Here is a table of points, one per row:
(10 10 11 -15 -48 38 21 -20 -40 -1 31 -17 -35 35 45 -1 24 -5 68 7 -15 2 -46 -75 -18 -3 7 31 38
 44 -5 15 5 66 -13 2 -3 -56 -7 73 8 3)
(-31 23 -5 -3 23 5 -36 -45 74 -47 -72 -29 5 34 1 33 11 106 2 8 49 -42 15 -30 11 21 -22 -14 42
 5 -48 -19 5 24 13 19 -18 -9 -46 -6 -17 -34)
(-12 -5 -87 67 21 -56 -2 13 -15 -2 14 -13 -7 46 -52 -43 29 6 -29 10 -12 37 -33 27 37 1 22 -23 50
 28 -5 -18 16 -4 29 -21 26 12 -21 56 57 6)
(-44 -2 36 25 20 44 -2 30 -7 20 7 41 -68 -14 46 -41 -53 6 -2 -2 -14 43 -2 7 56 -43 6 -30 -31
 -26 -19 -34 5 -9 19 9 -15 -43 8 2 -36 -80)
(7 12 15 -23 -33 8 6 67 -15 10 -106 -8 -22 19 56 -28 15 -13 -62 3 -9 31 -22
 -54 -29 30 28 33 37 22 11 -8 22 -2 -3 -19 13 48 12 -56 15 -3)
(5 -33 -107 -22 11 44 23 -26 -12 -16 3 9 -12 -41 68 -34 28 14 42 13 2 0 48
 11 36 0 24 26 -13 28 -15 4 20 -42 1 16 23 51 -1 -15 -36 25)
(0 -13 21 -36 54 10 39 -16 -1 -12 3 20 79 52 46 -16 32 16 -55 -6 -12 10 -7 -11 -7 -1 14 13 -42
 -65 23 -23 29 -10 23 -27 1 -50 -2 50 4 45)
(4 -19 3 -2 39 32 21 -18 17 118 9 -31 -46 60 -33 33 3 -1 24 8 -10 3 56 9 -63 21 23 23 -17
 23 9 -1 -22 -22 16 -32 3 10 -24 -16 -18 18)
(-30 14 0 -38 -2 22 29 44 -18 10 -45 61 28 78 -35 -4 -61 -19 23 -3 48 -62 -2 37 -12 -59 -11 -20 -29
 41 -31 20 31 18 -1 22 -18 35 11 12 21 -10)
(54 12 -11 -23 -9 1 3 -30 4 66 -15 60 32 -27 -20 10 12 17 12 39 -24 24 -13 40 33 25 -36 -8 -8
 6 71 -29 20 63 -7 29 -23 15 -47 -5 -21 -41)
(-14 25 -1 45 -4 7 -41 46 94 30 28 -30 16 -8 -37 -36 35 -14 18 9 -31 -36 -5 -62 18 -46 1 31 -59
 -24 -30 -42 30 19 -32 12 12 28 26 -11 -18 -9)
(12 -31 29 96 -61 13 10 -28 -9 -18 8 -17 -8 40 64 -22 22 -2 -43 3 -5 -23 -18 44 -27 6 -15 5 -36
 -38 7 17 -20 17 1 3 0 72 -32 31 -7 -9)
(14 -27 27 -20 -82 8 -23 -17 25 -35 0 -11 -30 48 -15 53 -3 -24 20 45 -11 31 63 11 49 5 44 -23 -25
 -23 6 10 30 -22 2 12 -5 -1 -7 -9 64 30)
(-15 -6 19 -32 -62 -78 8 5 -34 10 22 -11 -10 -14 -26 -21 -53 111 -24 -2 -20 10 25 -45 -28 5 20 -35 -38
 15 8 7 -8 -20 -2 5 17 34 9 41 -43 26)
(18 -26 -7 4 -57 27 17 -10 -23 -23 24 14 -22 -26 -64 -26 20 23 -70 0 1 -17 -20 9 -28 -8 -3 50 -24
 31 -7 -8 9 -15 6 -8 -24 -78 -27 -71 6 5)
(20 -38 -6 0 3 -18 25 41 -27 -27 2 -10 52 29 -22 43 6 -15 9 16 -23 8 40 -46 37 6 -68 54 -19
 5 -7 50 -7 -20 24 -34 58 -11 -1 -11 -34 -80)
(4 -12 -6 -15 -52 46 13 -12 93 -2 25 12 67 -48 -10 -6 -88 -23 -33 -11 -14 13 -25 -38 -17 -9 9 24 64
 15 7 9 -22 -23 32 -23 10 27 -21 44 2 7)
(-66 34 -1 -37 -6 1 -58 -41 -21 8 35 50 18 -23 4 37 43 -17 -8 10 -72 -52 7 11 -30 36 0 -27 -11
 26 -26 -26 3 23 31 1 2 22 37 -14 39 -51)
(60 15 -65 9 -1 -18 6 43 18 28 19 25 -23 -1 34 29 -32 1 -6 -78 -16 10 -10 -4 19 70 -24 -44 -25
 -39 -67 52 0 35 7 4 -41 -25 29 -10 28 20)
(-17 -16 3 -4 19 -12 -31 8 2 -3 16 11 -38 -42 -3 80 17 -23 -33 19 96 10 -48 12 -22 11 9 38 -25
 12 -2 9 26 -20 -6 -50 -11 24 -13 56 -37 13)
(-14 -50 -20 -12 15 18 -71 -23 -19 -13 2 19 -32 34 -37 -32 -2 -16 33 -23 6 13 -32 -66 -41 -2 -75 -51 39
 -73 42 13 4 -20 -8 -6 24 21 -7 -32 -6 17)
(22 29 -10 -13 19 13 20 52 -7 -52 35 -36 13 -6 -11 4 9 -37 -5 14 66 13 15 -42 -6 38 -8 -33 -32
 24 50 -50 -33 37 39 78 -20 9 -15 -8 -29 -15)
(20 14 15 -31 55 17 25 -12 -20 -28 -6 -5 -30 -44 -51 -23 -4 -1 -5 27 -26 10 -36 13 -39 27 35 40 -15
 -84 -35 23 -8 -17 -11 27 12 38 -29 38 9 -11)
(10 54 -59 47 21 -24 8 -30 -3 -50 -4 -33 -11 -10 12 1 -57 10 25 13 -13 10 13 14 -48 -53 35 29 -21
 -30 64 31 20 35 17 -52 -41 -18 62 -30 -10 -14)
(15 36 30 69 11 -43 11 -30 -16 37 -3 42 33 -28 0 18 27 -8 26 -77 43 -12 15 -62 17 8 54 -9 -3
 13 35 35 17 -73 6 42 -23 5 -31 -11 46 -41)
(-17 -14 26 -19 12 7 4 -17 3 -34 -1 -6 -19 -15 -26 28 8 -5 15 -127 -9 24 31
 37 29 4 23 45 -11 14 19 -6 10 79 -9 -8 54 21 -15 -15 -18 26)
(22 95 19 -24 2 20 -65 -37 -18 -6 -5 -30 23 -13 -3 -49 17 -19 -4 3 -1 33 23 18 31 -10 -67 -17 -35
 29 -6 35 -22 -38 3 -31 -40 9 -21 -2 -12 47)
(2 -20 -34 -31 26 -45 -3 -20 21 -1 16 -25 -17 -22 50 -32 -52 -24 -47 12 14 -21 41
 8 -32 7 -5 -29 -18 29 22 9 7 -2 -105 3 52 -51 -29 24 62 -26)
(12 -51 35 -27 29 -67 23 -27 -1 -16 -4 -3 -14 -32 -13 -50 17 -37 18 22 -6 -14 21 -37 39 -42 40 -38 37
 20 -21 20 -19 57 17 -55 -60 26 -27 -26 -15 11)
(-39 11 -47 15 -4 -48 6 7 -16 19 -70 30 -22 -12 16 42 -28 -17 8 7 -19 -38 -12
 -9 38 -40 -24 54 -28 -28 -1 -48 -117 0 -1 22 -11 -27 -7 -1 38 47)
(-39 -5 25 50 11 22 38 -66 -14 11 6 25 33 -10 -27 3 -42 1 8 21 59 64 0 -2 10 44 -30 -6 -10
 29 -43 -40 -6 18 -21 0 2 20 79 -21 44 -5)
(3 -18 -2 14 -39 24 14 -15 10 -6 -104 -19 -1 -46 -42 -8 36 -39 -2 -16 -16 -5 -20
 26 -33 9 21 -76 -25 17 -1 12 0 -19 5 -2 29 -66 20 53 -49 1)
(-16 9 5 -2 36 18 34 -24 -4 1 29 -31 -17 34 -4 66 -1 -13 -69 14 -33 -2 -66 5 55 -24 21 -49 36
 19 11 40 2 -15 -19 30 25 11 -3 -53 -37 29)
(-59 11 20 11 8 -49 21 34 71 13 15 48 -19 -8 17 -26 64 4 -1 11 -2 46 33 34 -43 -30 -42 36 49
 -5 -6 66 -8 10 -2 61 -31 -30 41 4 -17 18)
(2 -18 45 12 31 30 24 78 6 -34 7 -10 -29 -57 0 23 11 43 47 17 -24 -20 -3 23 12 12 -52 -34 -12
 33 36 15 7 -24 19 -33 28 11 -12 -6 75 42)
(64 -18 23 -21 25 7 -57 -13 0 -4 10 10 -33 32 -19 -27 7 12 -33 -10 9 -71 -11 22 51 12 21 41 42
 23 33 7 -24 -25 4 4 12 12 105 46 -8 -10)
(18 -52 15 -9 33 -11 -85 5 1 -3 2 -18 72 26 44 -13 -5 12 49 -1 -7 37 -64 33 -37 -7 41 17 -34
 44 -16 9 -21 -17 4 13 9 -34 -14 -42 2 7)
(-8 27 10 -28 -64 -19 34 -9 13 -9 29 6 -11 31 25 -34 13 -6 56 6 37 -10 -39 45 -3 32 27 13 35
 -51 8 -7 -14 -37 14 -27 47 -36 -12 -45 -17 -2)
(-55 5 19 42 7 16 -40 34 -46 36 4 -48 43 -28 10 -28 -55 -16 6 16 -9 -61 32 22 33 65 -2 35 56
 -32 -11 -7 35 19 0 23 -23 -41 3 -3 -31 44)
(-8 -2 -6 -49 -19 21 18 22 -30 53 13 -76 39 -37 -7 18 43 19 -1 -11 65 -19 5 22 7 -72 -9 -24 12
 -64 -25 -15 -9 21 5 9 -8 15 33 -6 58 -39)
(78 14 24 35 9 -40 -5 11 -24 10 9 38 -10 -22 32 50 -29 -6 5 15 -8 6 30 14 -53 -59 -23 -28 60
 -18 -47 -67 28 5 13 27 25 -16 10 -13 -32 36)
(6 27 -1 -4 2 8 19 49 -10 -39 13 -7 32 37 -14 30 16 -1 20 -20 -34 16 20
 30 -2 13 -5 -19 50 6 9 -61 -21 -50 -109 -44 -68 16 -13 8 -28 -43)
Along one direction, these points spread out more than along any other. Take the direction at right angles to it along which they spread out most. Then take the direction at right angles to both along which they spread out most. Go by this last direction. How many in every 100 of the points above lie lower along it than each point below? Round to a whole number. More than half of the points above lie lower than the first one.
(10 10 11 -15 -48 38 21 -20 -40 -1 31 -17 -35 35 45 -1 24 -5 68 7 -15 2 -46 -75 -18 -3 7 31 38
 44 -5 15 5 66 -13 2 -3 -56 -7 73 8 3) 86
(-14 25 -1 45 -4 7 -41 46 94 30 28 -30 16 -8 -37 -36 35 -14 18 9 -31 -36 -5 -62 18 -46 1 31 -59
 -24 -30 -42 30 19 -32 12 12 28 26 -11 -18 -9) 98
(-14 -50 -20 -12 15 18 -71 -23 -19 -13 2 19 -32 34 -37 -32 -2 -16 33 -23 6 13 -32 -66 -41 -2 -75 -51 39
 -73 42 13 4 -20 -8 -6 24 21 -7 -32 -6 17) 79
(-16 9 5 -2 36 18 34 -24 -4 1 29 -31 -17 34 -4 66 -1 -13 -69 14 -33 -2 -66 5 55 -24 21 -49 36
 19 11 40 2 -15 -19 30 25 11 -3 -53 -37 29) 33
(12 -31 29 96 -61 13 10 -28 -9 -18 8 -17 -8 40 64 -22 22 -2 -43 3 -5 -23 -18 44 -27 6 -15 5 -36
 -38 7 17 -20 17 1 3 0 72 -32 31 -7 -9) 69
(22 95 19 -24 2 20 -65 -37 -18 -6 -5 -30 23 -13 -3 -49 17 -19 -4 3 -1 33 23 18 31 -10 -67 -17 -35
 29 -6 35 -22 -38 3 -31 -40 9 -21 -2 -12 47) 52
(-15 -6 19 -32 -62 -78 8 5 -34 10 22 -11 -10 -14 -26 -21 -53 111 -24 -2 -20 10 25 -45 -28 5 20 -35 -38
 15 8 7 -8 -20 -2 5 17 34 9 41 -43 26) 17
(6 27 -1 -4 2 8 19 49 -10 -39 13 -7 32 37 -14 30 16 -1 20 -20 -34 16 20
 30 -2 13 -5 -19 50 6 9 -61 -21 -50 -109 -44 -68 16 -13 8 -28 -43) 60
(18 -52 15 -9 33 -11 -85 5 1 -3 2 -18 72 26 44 -13 -5 12 49 -1 -7 37 -64 33 -37 -7 41 17 -34
 44 -16 9 -21 -17 4 13 9 -34 -14 -42 2 7) 71
(-30 14 0 -38 -2 22 29 44 -18 10 -45 61 28 78 -35 -4 -61 -19 23 -3 48 -62 -2 37 -12 -59 -11 -20 -29
 41 -31 20 31 18 -1 22 -18 35 11 12 21 -10) 48
(-17 -14 26 -19 12 7 4 -17 3 -34 -1 -6 -19 -15 -26 28 8 -5 15 -127 -9 24 31
 37 29 4 23 45 -11 14 19 -6 10 79 -9 -8 54 21 -15 -15 -18 26) 19
(4 -19 3 -2 39 32 21 -18 17 118 9 -31 -46 60 -33 33 3 -1 24 8 -10 3 56 9 -63 21 23 23 -17
 23 9 -1 -22 -22 16 -32 3 10 -24 -16 -18 18) 38
